In the rows, zero is written as 128.
Each run below is a few steps of one of 8 hidden systems, one row a step.
suni, seq 1:
[[138 139 121  86 151  79 157 109 135 197 121 161  94 122 109 110 114 136
   78 159]
 [ 91 168 101 125 157 104 121  92  92 166 118  94 106 176 114  91 141 118
  116  80]
 [114 139  79 130  92 145 151  92 120  96 108  79 101 151 132 135 141 103
  203 121]
 [ 95  90 125 126 149 184 166 121 175 100 150 117 125 104 173 166 118  86
  146 146]
 [118  94 178 116 141 159  81 174 144 104 178 148 139 121 157 141 124 137
  116  71]
 [188 144 131 121  83 100  70 185 131 123 144 174 116 116 133 117 100 145
  141 141]
 [153 153  91 135 152  86 128 152  94 159  92 156 148 101 128 124  97  99
   75 177]
 [117 133 122 128 152 126 125  90  46 130  92 118 170 172  86 128 159 116
   91 124]
 [132 139 133 176 109 155 147  76 140  99 124  99 137 180  91 125 171 147
  172 168]]
Vudu, seq 2 (9 x 20):
[[141  86  81 118 137 151 141 151 130  71 128 118 106 123 138 185 153 135
  181  86]
 [144 102 149  94 187 146 131 135 153 103 202 148 133 146 137 179 125 118
  112 156]
 [149 159 159 147 161 102  63 174 113 122 177 133 184 140 117 118 127 155
  117 113]
 [154 124  93 109  96 106  94 159 113 135 116 171 173  95  99 119 139 142
  201 146]
 [125  98  85 127 168 141 137 123 130 168  97 198 141 117 111 126 137  94
  106 188]
 [133 117 112 198 161 145 107 127 116 127  92 150 107 179  99 113 174 150
   84 101]
 [167 124  91 154 126 118 155 125 163  93 131 110  84 149 102 153 165 182
  182 125]
 [130 122 107  92 210  95 180 130 156 140 173 113 127 106 125 170 128 145
  119 134]
 [111 134 146  85 174 105  81 137 106 156 176 139 142 157 109 113 142 148
  118  62]]
neku, seq 3, 9 rows:
[[147 134  99 159  89 123 118 128 121 161  62 174  75 136 128  90 115 113
   88 149]
 [149 152  83 163 119 112 166 117  88 104  66  88  86 139 140 148 115 106
   92 132]
 [132 133 140 110 127 128 174  92  87  72 132  52 130 152 129 180 134 126
  128 116]
 [113 136 189 107 143 142 139 102 151 102 205  85 169 145 127 145 132 138
  155 142]
 [ 94 135 173 121 133 125 102 144 179 167 179 139 176  89 130  89 123 153
  156 122]
 [105 107 131 117  92 130 104 144 152 192 100 193 119  87 130  71 118 129
  128 119]
 [134 124  93 156 105 138 124 128 118 153  61 169  70 137 143 103 111  89
   79 140]
 [148 148  97 165 114 126 145 128  80  83  80  83  90 151 150 154 116 104
   91 114]
 [146 136 149 109 116 130 164 108  95  58 146  61 143 141 134 187 123 128
  141 130]]
neku, seq 4:
[[117 120 143 189 144 126 147 157 130  99 102  83 166  86 132 141 148 177
  112  78]
 [154  85 187  80  75 126 154 113 141 116 137 146  97 126 105 148 140 185
  128 121]
 [147 169 146 127 164  95 135 123 169 169 175 141 100 143 134 109  97 126
   83 184]
 [ 98 176  96 115 130  76 111 134  94 172 110  95 133 110 130  86 115 129
  138  68]
 [102 103 100  86  79 164 148  77 116 129 100 135 105 141 128 126 135  80
  186 141]
 [ 95 120 124 187 182 186 134 124 155 104 134 115 137 143 163 140 125  79
   96 151]
 [130 116 166 156 105 137  96 175 117  82 130 103 142 112 144 135 134 169
  127  47]
 [179 105 166  80  69 124 135 140 149 110 151 164 112 106 129 152 104 144
  141 176]
 [137 161 135 126 180  86 125 139 114 171 139 147 159 116 128 115  97 110
   54 171]]
gep, seq 5 (9 x 20):
[[118 127 186 148 132 158  84 139 117 120 148 152 215 123 125 116 124 110
  110 167]
 [154 115 164 156  60 136  96 137  98 124  78 170 162 119 100 102 138 152
  113 149]
 [151 125 105 163  98 117 169 117 134 151  55 155 112 100 113 115 124 131
  101 191]
 [124 136 117 135 160  93 195  92 103 151  81  96 111 127 109 137 135 145
   63 132]
 [136 136 122  91 130  97 181  80 118 119 138  77  90 160  97 151 151 168
  152 103]
 [ 92 147 121 100 146 121 156  95 178 144 183  86 128 126 129 121 133 135
  201 125]
 [ 61 122 161  90 132 146 102 127 140 156 165 114 158 107 151  97 122 116
  155  69]
 [117 109 155  96  68 162  73 143 134 132 139 167  94 132 163 101 103  99
  140  95]
 [141 149 127 171 104 151  98 162 148 118 119 143  95 124 186 112  79  77
   92 151]]
gep, seq 6, 9 rows:
[[130 116  75 121 153 117 180 105 169 155 119 142 136  99 104 136 143 127
  176 193]
 [ 74 125 141 116 192 117 137 100 119 185 130 122 150 136 103 101 154 146
   90  84]
 [132 112 119 101  79 124 111 123 133 130 124 133  66 156 115 113 152 166
  174  58]
 [108 134  81 140 149 140 141 146 200 147 148 129  85 100 176 121 101  92
  160 138]
 [101 123 149 112 176 134 102 159  98 121 151 115 142 121 166 143 109 105
   68  63]
 [188 119 137 103  89 139  77 153 109  75 159 154 100 173 131 159 122 125
  153 125]
 [146 160 104 188 155 136 107 158 162 119 148 137 168 116 143 123 112  98
  145 201]
 [119 105 143 143 150 131 111 147  63 119  89 136 209 103 109 138 147 133
   87 108]
 [173  89 123 117  92 135 134 105 121 121  98 186 100 160  79 138 162 156
  138 167]]
Vudu, seq 7 (9 x 20):
[[114 131  91  83 105 123 176 105 147 142 118 111  67 106 167 134  89  80
  147 143]
 [ 88 136 142 125 157 152 128 118  99 117 132  92 116 146 173 135 101  74
   66  89]
 [126 139 169 132  66 162  93 127 113  71 152  87 131 158 150 131 124 122
  169  93]
 [131 135 154 123 100 142 151 139 158 101 153 109 170  74 161 147  89 101
  157 191]
 [111 106 189 125 124 136 123 144  94 137 104 144 190  83 133 124 110 124
   60 129]
 [156 129 171 131  39 132 102 111 104 133  94 159 118 151 100  91 131 149
  122 150]
 [147 163 102 167 100 105 179 107 140 143  77 111 111 109 128 116 107 118
  118 200]
 [ 96 113 130 128 142 118 188  91  86 135  69  87 127 118 115 140 145 141
   78  92]
 [109 129 171  98  95 141 151  60 142 131 151  99  81 182 112 113 146 148
  142 108]]
zoze, seq 8:
[[131 109 140  84  80 139 166 110  85  83 100  90  98 122 157 169 108 105
  114 102]
 [121 151 191 111 117 155 120  86 127 110 180 105 130 180 145 130 104  89
  104 168]
 [124 174 170 171 122 117 101 151 126  98 160  72 194 115 137 118 119 147
  146 120]
 [129 106 158 117  56 133 146 136 108 116  85 131 180  60 127 131 119 139
  150 149]
 [114 123 171 153 111 150 132 109 133 164  93 164 131 122 135  92 109 105
   50 171]
 [139 164 133 207 118 113 118 132 107 119  86  92 108 157 122 103 136 157
   78  98]
 [155 138 115 126  80 108 198  98 118  95  92  76  92 122 123 160 122 144
  141 146]
 [ 93 139 175  89 146 126 184  78 139 147 158  87 125 127 145 135 104 109
   85 146]
 [ 93 162 187 129 104 122  96 115 121 135 160  79 153 148 126  88 131 155
  140  71]]
dela, seq 9, 9 rows:
[[134 145 138 126  61 125 158  83 112 127  88  98  53 162 133 113 117 125
  110 121]
 [124 148 120 125 107 136 193  89 141  97 126  66  88 132 160 156 103  95
  139 158]
 [ 86 124 170 103 141 153 161 103 124  93 160  60 138 127 165 159 114 110
  117  92]
 [100 134 206 105  72 157 101 117 133 107 171  99 150 133 151 111 110 125
  148 102]
 [113 160 169 135  63 131 110 140 125 134 121 113 165  80 164  95  78  99
  130 151]
 [114 121 145 120  78 129 138 131  69 130  60 123 144  86 150 122  99 100
   77 117]
 [140 112 156 131  68 156 147  83  82  99  74 123 104 163 121 136 129 109
   89 150]
 [141 160 150 172 104 135 178  85 120  85 112  62 130 152 127 147 127 128
  117 174]
 [103 127 170 117 120 121 193  94 127 104 133  51 159 102 126 155 134 160
  136 114]]
suni, seq 10:
[[137  81 117  68 141 131 172 106 146 124 140 140  53 146 122 167 142 147
  126 100]
 [129 154 106 111 178 120 109 136 173 139 199 123  69 171 151 129 115 116
  137 109]
 [130 152  61 116 149 103  94 177 116 117 148 111 132 107 156 140 112 106
  184  84]
 [138  96  79  81 131 150 107 143  96 116 124 177 153 116 135 158 120  68
  164 156]
 [125 108 122 172 170 180  75 142 124 120 132 182 159 163 129 123 143  89
  102 154]
 [167 118 118 205 127 139  96 170 114  86  94 142 149 136 107 139 161 168
  122 114]
 [189 100 118 135 137 104 172 135 132 111 107 156 127 114  90 172 149 176
  110 179]
 [129 129 137 118 207  94 152 107 142 167 157 139 137 150  85 131 157 168
   86 139]
 [115 153  99 123 145  91 121 110 134 160 140 110 123 155  84  97 169 176
  182  83]]
dela, seq 11, 9 rows:
[[109 140 104 125 190 111 178 105 143 167 125 119  84 133 144 131 111 101
   62 140]
 [120 130 116 113 131 130 123 115 123 110 147  93  60 181 134 134 145 141
  142  46]
 [133 132 116 112 108 154 124 133 180 101 184 121 113 127 159 143 109  99
  206 161]
 [ 96 136 138 130 181 135 106 170 127 126 160 114 181  87 174 136  96  89
  102 109]
 [130 103 159 108  84 144  60 158  80 117 115 163 148 133 123 115 135 137
  128  69]
 [168 139 120 156  77 138 102 137 120 121  99 172 145 127 121 113 113 100
  136 213]
 [137 136  95 172 169 106 163 133  81 119  68 107 164 107 116 150 135 127
   74 140]
 [137  82 145 106 120 136 159  87 104 108 109 130 119 164  76 154 184 179
  133 107]
 [134 155 153 151 138 124 157  86 192 144 172 118 128 155 105 112 139 151
  146 199]]
Mumo, seq 12:
[[108 134 148 162 121 188 100 137 149  91 155 115 131 142 186 130  98  63
  126 143]
 [141 124 166 153 101 145 100 178 103  65 131 101 176  93 159 155 111 132
  125 102]
 [180 109 175 115  65 131 131 141 120  95 124 156 152 105 120 152 111 141
  120 190]
 [141 169 158 160 120 105 134 112 103 146 108 124 179 123 111 104 108 120
   82 204]
 [123 148 127 138  95  94 152  95  69 140  64  93 157 124  86 109 148 160
  122 114]
 [111 112 116 117  95 135 202  61 138 146  81 111  85 134 109 124 145 132
  134 152]
 [ 69 138 145 141 163 137 180  88 158 156 131  77 102 128 152 114 121 119
   87 104]
 [106 129 162  96 103 119 132 130 143 124 155  86  83 126 153 123 120 162
  135  39]
 [134 143 139  80  85 129 122 137 168 130 175 129  74 119 175 126  78  96
  156 138]]
fovob, seq 13, 9 rows:
[[109  90 147 110 131 166 126  86 150 146 138 164  65 189 113 112 156 131
  108 107]
 [150 164 102 174 137 105 120 149 192 132 158 114  65 148 137 109 127 163
  151 115]
 [139 118  71  76 154  90 147 171 129 133 137 131 118  70 152 163 105 124
  157 104]
 [121 110 144  60 143 149  85 130 106 139 171 178 129 152 148 134 105  71
  109 135]
 [140 168 129 192 129 149  53 156 132 103 156 125 150 169 140 102 127 109
  145 134]
 [143 106  85 170 129 139 138 168 121  82  92 122 176  75 133 166 139 130
  167 139]
 [128  62 157 111 157 162 152 118 113 124 111 177 153 119 115 163 145 125
   68 156]
 [146 137 161 170 146 121  97 116 130 142 138 148 124 190  78 100 168 182
   92 124]
 [153 148  73 144 125  83 151 127 150 146 109 122 129 110  87 119 154 175
  193 149]]
zoze, seq 14:
[[119 126 144  89  96 127 178  87 118 143 103 114  64 128 156 130  93  97
   75 133]
 [108 181 161 136 129 129 115  98 116 120 161  67 101 186 151 109 107 106
  100  98]
 [124 159 145 135  78 131 131 127 125  77 149  54 151 119 148 137 116 130
  195 115]
 [102 106 183 105  89 162 150 123 144 118 138 122 175  68 163 138  96  98
  131 161]
 [111 125 200 162 107 156  82 142 117 133 122 146 165 128 139  93 117 128
   65 114]
 [176 154 138 194  63 117 106 150 108  97  80 123 122 131 122 111 122 152
  113 144]
 [151 139 118 144 116 109 194 115 109 113  78 102 120  98 140 157  99 110
   80 182]
 [102 141 171 117 147 121 164  71  81 136 117  81 137 159 113 129 135 127
   64 117]
 [121 171 165 145  86 118 138  79 138 126 144  72 134 165 100  95 144 164
  167 131]]
fovob, seq 15 (9 x 20):
[[120 100  88 139 157 160 140 161 192 124 141 153  89  94 179 148 105  91
  136 141]
 [138  99 125 125 176 138  82 183 118 113 146 163 108 134 154 149 125 123
   80  66]
 [195 119 120 124 115 127  68 169 118  86 159 174 126 162 114 152 137 143
  160 141]
 [166 145  99 154 175 109 120 161 133 122 142 156 178 108 122 151 118 113
  124 206]
 [107 106 106 129 193 133 107 130  76 141 111 151 204 130  91 134 164 120
  116 118]
 [118  91 126 153 126 178 114  91 144 127 120 168 145 170  81 113 184 138
  168 155]
 [120 118  98 199 166 135 162 129 199 154 108 141 107 114 119 111 154 158
  124 150]
 [121  86  82 101 171 108 148 141 135 161 103 157  88 110 111 137 155 163
  115  68]
 [153 116 107  76 131 124 108 117 153 153 165 184  56 174 116 125 131 121
  143 135]]
Mumo, seq 16 (9 x 20):
[[113  94 179 115 133 181 113 108 101 107 138 157 186 143 128 145 130  87
   95 166]
 [129 145 177 206  94 147  98 131 135 106 116 114 176 137 109  97 151 164
  132 134]
 [156 126 114 152  84  96 177 147 140 127  73 120 134  57 122 135 122 166
  139 158]
 [131 117 145  92 146  99 176 100 107 172  99 147 116 115 115 131 113 128
   44 156]
 [119 172 151 137 125 108 121  79 107 150 130  95  96 199 101  91 143 146
   98 102]
 [114 158  81 125 104 115 162 104 148 120 127  66  88 128 139 128 126 126
  201 109]
 [ 79  92 124  66 154 154 165 115 139 134 150 118 128  91 168 155 108  82
  133 111]
 [ 96 110 199 118 118 173  75 133 139 125 173 145 132 153 151 105 120 120
  104  83]
 [158 157 133 174  67 133  78 177 155 100 137 123 116 116 159 108 102 132
  167 127]]

Which system made each run below?
seq 17 (2 x 20):
[[128 190 134 138 119 126 121  93 152 127 176  87  94 186 145 107 105  97
  145 162]
 [ 78 152 109 131 136 121 142 145 139 132 135  71 169  66 167 121 105 105
  170 101]]
	neku
seq 18 (2 x 20):
[[123 151 119 143 142 166  76 124 146 123 173 142 100 188 159 111 111  66
  132 147]
 [130 140  87 189 157 143 103 181 139  78 139  96 147 114 159 150 129 122
  160  97]]
	fovob
seq 19 (2 x 20):
[[123 144  96 185 181 107 120 189 160 136 123 116 126  85 157 124 118 145
  104  90]
 [179  91 117  67 129  97 119 163 104 117 134 171  89 123 116 169 129 158
  111  93]]
	Mumo
seq 20 (2 x 20):
[[162  98 200 130  72 136 114 145 121  88 129 140 152 117 108 143 143 188
  126 117]
 [165 161 144 155  94 101 146 127 164 147 125 143 135 103 124 108 100 137
  121 219]]
	Mumo
seq 21 (2 x 20):
[[167 180 105 107 152  75 148 113 117 145 151 120 130 142 114 137 101 109
  117 206]
 [ 90 153 104 132 166 108 121 111  63 149  99  95 188 133 101 110 150 120
  123  94]]
	Vudu
seq 22, 2 rows:
[[ 93 103 136  68 170 144 120  86 123 166 161 155 103 177 114 118 147 109
  111  99]
 [103 151 113 168 132 155  82 132 172 126 165 113 106 170 140  92 143 127
  181  89]]
	Mumo
seq 23:
[[171 125 100 105 137 134 146 100 134 117 148 159 119 164 105 158 133 103
  157 215]
 [111 154 119 184 212 116 131 130 117 137 128 104 186 137 107 126 149 137
   89 136]]
	Vudu
seq 24:
[[112  83 120  91 140 131 142 164 131 103 137 112 128  80 148 168 135 151
  153  49]
 [152  90 159  67 131 153  98 132 139 123 184 188 103 160 132 148 123 112
  119 141]]
	neku
seq 25 (2 x 20):
[[173  96 140  93 107 133  84 176 103 112 131 199 150 104 133 152 106 112
  113 151]
 [164 150 136 163 151 114  82 149 103 144 121 176 150 156 112 108 119 118
   65 176]]
	suni
seq 26, 2 rows:
[[128 119 112 185 113 178 111 102 149 104 115 134  81 199 114 115 167 129
  149 124]
 [142 127 107 178 160 130 178 144 187  90 143  85 111 106 145 167 133 156
  148 139]]
	Vudu
seq 27:
[[132  79 112 120  70 147 109 164 144 121  97 171 124  77 132 123 137 146
  183  98]
 [125 105 114 124 162 138 136 141 163 172 122 190  95 107 152 121 102  92
   68 165]]
	gep
seq 28 (2 x 20):
[[132 183 153 156  88 122  94 128  95 118 118  89  95 166 156  96  97 108
   87  99]
 [155 154 115 132  75 114 149 132  93  66 111  62 129 117 146 164 110 124
  164 126]]
	fovob
seq 29, 2 rows:
[[131 140 136 152 105 125 112 119 125 125 114 108  51 181 128 105 140 157
  103  60]
 [154 151  87 123 125 115 163 133 162  98 153  87  60 132 165 160 102 110
  161 136]]
	Mumo
seq 30 (2 x 20):
[[186  91 153 121  78 134 150 125 134 103 106 173 119 123 101 159 135 160
  123 187]
 [147 156 142 140 183  85 144 133 136 167 141 138 131 122 124 121 106 135
   44 170]]
	zoze
seq 31, 2 rows:
[[133 106 145 179 173 134 149 169 133 104 109 121 165  81 147 159 124 144
   62 126]
 [156  85 161  97 115 117 113 130  80 118 112 164 150 142  77 143 167 182
  107 100]]
	fovob
